One vector is turned by the same rotation once a tick. Each row is the vector after some number of ticks, and that number follows the row.
The counts run from 0 to 347.
-25 -13 10 -13 30 -6 18 12 10 8 12 -1 -1 -36 -12 5 -20 -22 9 -6 -20 29
 -9 -42 17 3 19 -12 1 19 16 3 -12 -17 6 -14 -27 -26 7 -2 35 -2 -31 -12
 -2 6 11 -15 -26 -28 5 -6 -16 12 9 -1 13 8 -34 -16 -9 -16 17 2 -12 -> 144
-7 11 -8 -24 4 12 14 -16 15 -8 0 -2 -14 14 -23 30 9 19 8 3 10 -2 -4 3 -7
 -9 -12 -2 -13 -34 -10 -37 -10 12 -23 2 -7 12 -11 27 4 20 42 -13 8 28 16
 -16 -10 4 -28 22 13 15 -1 12 4 -12 39 12 0 39 -16 -33 -19 -> 89
-10 -22 -21 27 -3 3 7 7 7 0 5 -30 15 32 -15 -38 -12 -11 -30 12 -43 -5 4
 3 -11 25 3 19 -36 15 -6 -2 3 5 11 -4 26 2 -4 -7 -12 -8 -17 -21 31 20
 -12 -15 15 -8 9 -18 3 18 -1 4 -5 30 21 4 13 -21 4 15 1 -> 314
2 -13 -23 5 9 -25 -22 -6 -6 -17 -10 -3 13 13 -5 7 -6 -6 -39 -13 -27 -31
 3 -14 -14 -10 8 15 -3 25 -10 15 -18 12 15 -25 27 29 14 20 -6 6 12 -5 8
 27 -25 -24 20 12 -4 22 26 -16 5 10 -25 16 43 0 15 0 -11 35 -4 -> 193
6 7 1 8 -10 13 -4 -9 -22 9 -16 -34 5 15 -41 -26 -15 -4 -12 22 -27 -26 39
 5 -41 15 34 -10 -23 4 11 -5 20 3 9 4 28 8 7 25 1 6 -8 -25 23 21 -4 28
 -12 -16 1 -3 2 8 -11 10 -1 13 27 -19 7 -6 13 -8 13 -> 205
-5 -6 4 -13 11 -8 26 -4 18 -16 23 -16 1 -31 -21 -26 -36 -6 -6 0 -15 33
 -6 -19 3 -2 13 -1 0 21 35 13 -17 -29 4 -17 2 -31 -11 7 23 -19 -23 -11
 -6 -5 -1 -20 -15 -17 29 -6 10 11 7 -12 14 20 -14 -15 6 -18 27 15 -9 -> 143
2 4 33 9 -3 7 33 13 17 2 -3 -3 -1 -36 -40 11 -11 -8 21 9 4 1 18 -4 1 22
 15 -11 19 -4 20 7 10 -31 6 -12 -6 -14 -7 4 53 7 -23 7 -4 0 28 20 -32 -7
 15 -2 -15 -12 -8 -9 21 0 -10 -13 -4 1 20 1 6 -> 136
-7 30 13 2 -10 13 -12 16 23 21 8 22 -3 8 -10 15 18 11 23 32 19 -11 -6 32
 2 5 -20 -48 22 -29 -10 -24 -16 -3 -20 3 -2 3 7 -8 12 38 6 -5 -24 0 3 9
 -18 4 -24 -3 -9 9 -1 -15 3 -18 -9 10 -9 40 -19 -10 5 -> 228
-1 -21 10 -14 5 -3 10 6 26 -16 19 -18 2 -20 -1 -28 -8 -6 -9 -20 -15 26
 -38 -24 -9 9 12 21 13 4 6 39 -31 -38 -4 -6 0 -35 -9 -2 23 -33 -4 -4 -11
 0 -4 -22 -14 -8 16 14 6 -8 0 -6 1 9 -20 -11 1 -26 23 24 -2 -> 142
20 -1 17 14 -30 11 -7 7 18 10 2 -12 3 16 -16 -21 3 -4 1 12 -13 -19 18 25
 -29 28 11 -12 19 -28 6 24 8 -28 4 -15 21 -12 -19 -1 30 7 -25 -3 -8 -18
 -1 18 -28 10 -33 10 -14 -8 -1 -11 -19 -2 -28 -18 14 -4 21 16 10 -> 347
-6 -8 9 8 16 8 -23 9 -14 24 8 -15 -12 18 -7 -13 11 -11 -5 14 -44 -10 -7
 -9 -18 -8 17 -25 -28 -1 -26 -28 -9 4 11 -2 -17 -24 15 9 -22 -6 -18 -8
 16 23 -15 -8 -3 -25 -32 -24 4 39 0 -1 -10 3 -17 -10 -8 -8 21 -1 6 -> 214
-11 0 -9 12 16 -18 2 -4 -9 -8 -7 1 10 -5 -34 41 -13 -11 -24 16 -9 -31 35
 -11 -10 -2 22 -17 -12 25 2 -18 9 25 13 -25 0 38 18 28 10 33 -7 -17 15
 33 2 10 -1 -13 -4 14 13 6 9 10 -9 8 32 2 -3 9 -18 5 -6 -> 195
-19 32 -2 2 3 -19 -17 26 5 6 5 21 -14 -32 3 31 25 -1 6 7 10 -9 -32 -6 0
 -34 1 -28 17 21 -19 -31 -18 -9 4 5 -2 -25 17 18 -9 12 -3 26 -30 8 0 5 4
 -22 15 -5 36 1 24 -19 22 -10 4 20 -7 5 20 22 15 -> 122
0 18 19 -9 19 -8 3 -17 3 -7 11 14 -5 -9 -3 36 -17 23 -4 10 27 9 3 -9 57
 -15 -3 11 -16 -2 8 -21 -6 31 -24 12 -3 -3 -22 30 -20 -13 30 12 -14 -14
 5 -21 9 9 -2 37 -2 10 -15 -2 -16 -18 3 21 -4 11 4 -12 -22 -> 290
-5 -4 -2 28 -5 1 -7 18 23 1 -10 6 9 -13 4 2 -4 -20 4 -35 32 15 -12 -1 7
 56 -18 19 41 -12 -27 20 -7 -13 -26 5 -3 8 -5 -21 36 10 -2 4 -23 0 15 7
 -13 13 6 37 -38 -14 2 9 -5 5 -10 13 9 21 -21 -15 8 -> 28
-37 12 0 15 12 -9 -14 21 0 30 -1 20 1 4 -1 18 19 -38 12 16 -32 -27 -6 8
 -1 -13 10 -27 -3 2 -21 -35 18 -5 4 7 -17 -18 19 -4 -25 26 -19 12 -12 -2
 12 18 14 -23 -15 -21 -14 10 18 -23 18 -11 -15 -3 -5 3 7 24 10 -> 115
-16 9 -22 4 -11 -6 15 -9 7 -4 4 -24 -28 -14 16 -6 -29 9 -31 -23 23 43 -5
 -24 18 -15 5 11 -8 5 11 -30 -9 -16 -11 -6 -13 -19 -15 8 12 -19 -11 -22
 -1 -25 -2 -2 2 -21 28 17 5 13 23 15 28 3 -22 10 4 -20 19 -22 -14 -> 41
-18 -20 11 -17 22 15 31 -7 10 -13 13 -10 12 -4 -14 -30 -38 -26 11 -5 -27
 5 7 -8 7 24 14 9 13 -3 25 39 10 -24 21 -13 -1 -16 -21 -15 18 -2 -6 -30
 -14 -30 5 0 -10 -7 3 3 -38 -14 -11 -13 0 -3 -35 -18 2 -3 4 5 -3 -> 146
-17 46 5 -3 0 -3 12 10 10 24 8 12 -12 7 0 19 8 -5 21 15 0 -19 -8 25 17
 -18 0 -21 20 -15 -7 -33 8 -6 -12 20 -9 -13 -1 11 -4 36 3 14 -35 -25 6
 27 19 5 -6 -7 -7 -9 16 -23 35 -29 -16 7 -7 24 6 2 8 -> 118
-12 25 -12 13 -21 -5 16 7 25 -1 -5 -9 -19 -35 -15 9 -23 0 -5 -25 40 59
 -8 5 15 18 -6 10 22 11 7 -9 -26 -15 -41 7 9 -9 -6 -2 33 -9 -5 5 -13 7 8
 7 -20 -10 34 33 -3 4 10 -6 19 12 2 7 14 12 -9 -19 4 -> 30
-26 14 -8 -37 12 8 28 -20 11 -11 12 -12 -1 -7 5 -35 -42 11 -4 -16 18 30
 -13 -14 16 -15 -1 14 19 -2 21 16 -22 -15 -5 5 0 -12 -22 4 10 -16 29 -26
 -23 -35 -14 -20 -3 0 17 12 -11 -6 -2 -15 8 2 -16 -7 -8 7 -5 -14 -7 -> 150
-12 31 15 21 -2 -8 7 19 -1 -6 -3 16 7 -45 -20 20 13 -14 19 21 5 -33 3 9
 -9 2 9 -35 30 9 13 -10 17 -16 38 -19 13 -17 9 6 9 14 -21 23 -34 -6 6 29
 -13 -16 16 -14 3 -12 13 -24 19 -4 -2 5 -11 7 22 17 26 -> 125
2 2 -4 5 -27 0 -26 18 42 0 12 2 -9 -16 12 5 26 -14 3 -45 7 30 -27 18 -15
 17 -9 4 22 -16 -22 10 -8 -21 -53 19 -8 -19 3 -10 20 0 1 22 -8 23 2 0
 -17 0 -13 31 -16 -11 0 -11 2 -5 -17 10 29 17 6 24 5 -> 240
-5 9 0 5 3 -5 20 -4 11 -14 -1 -8 -5 -13 -30 38 -1 22 -11 11 23 12 0 -11
 28 9 -18 10 -19 8 -11 -23 -16 26 -16 -2 10 3 2 33 9 2 23 6 10 30 16 -36
 0 -1 8 37 22 14 -4 12 -4 -7 56 25 -2 17 -5 -25 -7 -> 301
-21 -21 -17 21 -2 17 -13 18 -2 15 -8 -13 20 30 -6 -24 20 -26 9 13 -50
 -14 -6 19 -28 18 4 -13 -22 -13 -15 3 22 -8 4 25 -5 0 18 -21 -23 14 -27
 -7 22 29 1 17 11 -11 -7 -40 -24 6 -5 -11 9 21 -3 -17 20 4 6 24 8 -> 105
-12 -26 10 32 13 -18 -1 2 -1 -1 5 14 10 21 10 38 -7 -22 -22 11 -34 -31
 14 -19 28 4 8 17 -19 8 1 1 16 28 25 -37 -4 27 -3 0 -7 28 -15 -11 19 0
 -4 -28 19 4 -22 10 -10 -4 4 12 -25 -7 -5 4 6 -14 1 30 -21 -> 185
-5 -1 7 4 -1 12 2 -14 -14 -3 -17 11 11 -13 16 -6 -25 6 -12 27 8 -15 27
 -17 -4 -5 -10 -16 -9 4 36 9 17 8 47 -31 10 42 13 -7 -7 7 -2 -32 -3 -26
 -16 9 10 -10 22 -25 3 -29 1 8 -26 8 -9 -15 -20 -16 -15 -13 16 -> 55
-11 19 3 5 -21 -10 -36 31 25 7 6 26 2 -24 -4 12 29 11 11 10 16 13 -32 5
 -16 -6 -26 -55 4 12 -18 -20 -32 -13 -17 2 -5 -13 29 -16 -1 9 0 28 -20
 28 -15 -22 -21 -9 -6 1 22 19 20 -6 -10 1 7 8 10 19 -7 16 10 -> 232
-9 5 -24 -20 -3 17 2 -25 18 -30 5 -13 11 23 -17 -7 16 22 -10 -4 -9 -1
 -25 14 -40 -7 -9 15 -10 -18 -7 4 -20 10 1 3 30 10 -8 12 -23 -17 39 -2
 11 28 -17 -24 1 4 -6 17 30 8 3 6 -12 19 53 10 16 19 -3 2 3 -> 91
-9 -24 -4 17 15 -2 -7 8 12 -19 2 1 9 -5 -5 25 9 7 -22 -11 15 5 -16 -31 7
 22 -14 26 -17 14 -22 1 -25 17 -3 -6 13 8 8 8 -6 -16 8 12 15 43 4 -43 10
 -5 1 32 20 21 -4 21 -16 11 56 17 2 7 0 -11 2 -> 302
16 12 21 21 -25 14 8 -15 -5 9 -18 -4 -6 -11 10 17 -13 30 -9 5 49 36 21 3
 35 8 -27 4 -25 -12 17 -21 10 15 -23 18 -6 23 -8 -2 -3 -10 10 4 2 -15 11
 3 2 8 33 12 -8 -8 -26 4 -8 -13 -3 10 0 -4 -6 -44 5 -> 169
-6 -2 -10 -12 14 -6 -2 -28 0 -31 8 -3 16 12 -27 3 -9 6 -3 18 -26 -27 4 1
 -27 -8 6 4 -13 -9 18 -6 32 26 32 -22 25 5 -21 18 -24 -8 7 -8 4 2 -20
 -21 -10 -20 -28 11 10 12 10 -3 -26 5 36 -4 21 -3 23 17 -11 -> 84
8 12 -12 -6 -11 -11 -8 -9 -6 0 -19 -22 -19 -2 -25 -4 -8 9 -33 -2 -7 2 12
 -8 -30 -12 32 -15 -27 21 -6 -31 -21 -4 -19 6 16 0 16 41 5 5 15 -14 23
 41 -4 8 -7 -15 8 3 36 23 7 9 1 24 40 1 1 -4 8 -7 4 -> 202
-6 -11 -4 -15 11 21 4 -24 4 -25 2 -6 21 24 -8 10 7 3 6 5 -21 -40 6 13
 -29 18 -10 24 4 -39 -8 9 17 15 7 -12 13 23 -16 7 -14 16 24 -15 -3 6 -6
 -7 -11 10 -56 26 -17 -3 -4 16 -23 -5 31 5 8 30 -10 -9 -5 -> 87
12 -3 14 20 -12 11 -18 3 -1 12 -8 3 -12 -11 34 17 -2 28 -16 -18 48 31 1
 -19 35 9 -29 11 -24 -5 -15 -3 0 14 -26 23 -17 16 4 -8 -11 -20 6 14 9 4
 10 -18 9 10 23 17 0 -11 -24 13 -14 -9 -11 15 -3 -5 1 -37 9 -> 170
-13 11 -28 -13 -17 16 6 8 14 14 4 -18 -12 16 -9 -1 19 10 0 7 -3 26 -16
 16 -17 0 -7 -21 -31 -20 -12 -34 -23 -9 -41 36 -8 1 5 6 -5 16 23 -4 24
 45 10 -3 -1 0 5 -11 9 18 -6 0 27 6 22 8 6 28 -8 -15 -6 -> 100
-12 -10 -19 1 -15 15 12 -7 32 -8 10 -12 1 9 15 1 6 -21 2 -28 -12 1 -16
 15 -10 15 6 32 25 -34 1 26 24 -32 -18 3 -2 -10 -26 -1 14 7 -2 -1 -9 -36
 9 33 -5 -3 -10 18 -44 -23 11 -11 19 -3 -28 -1 22 13 9 19 1 -> 248
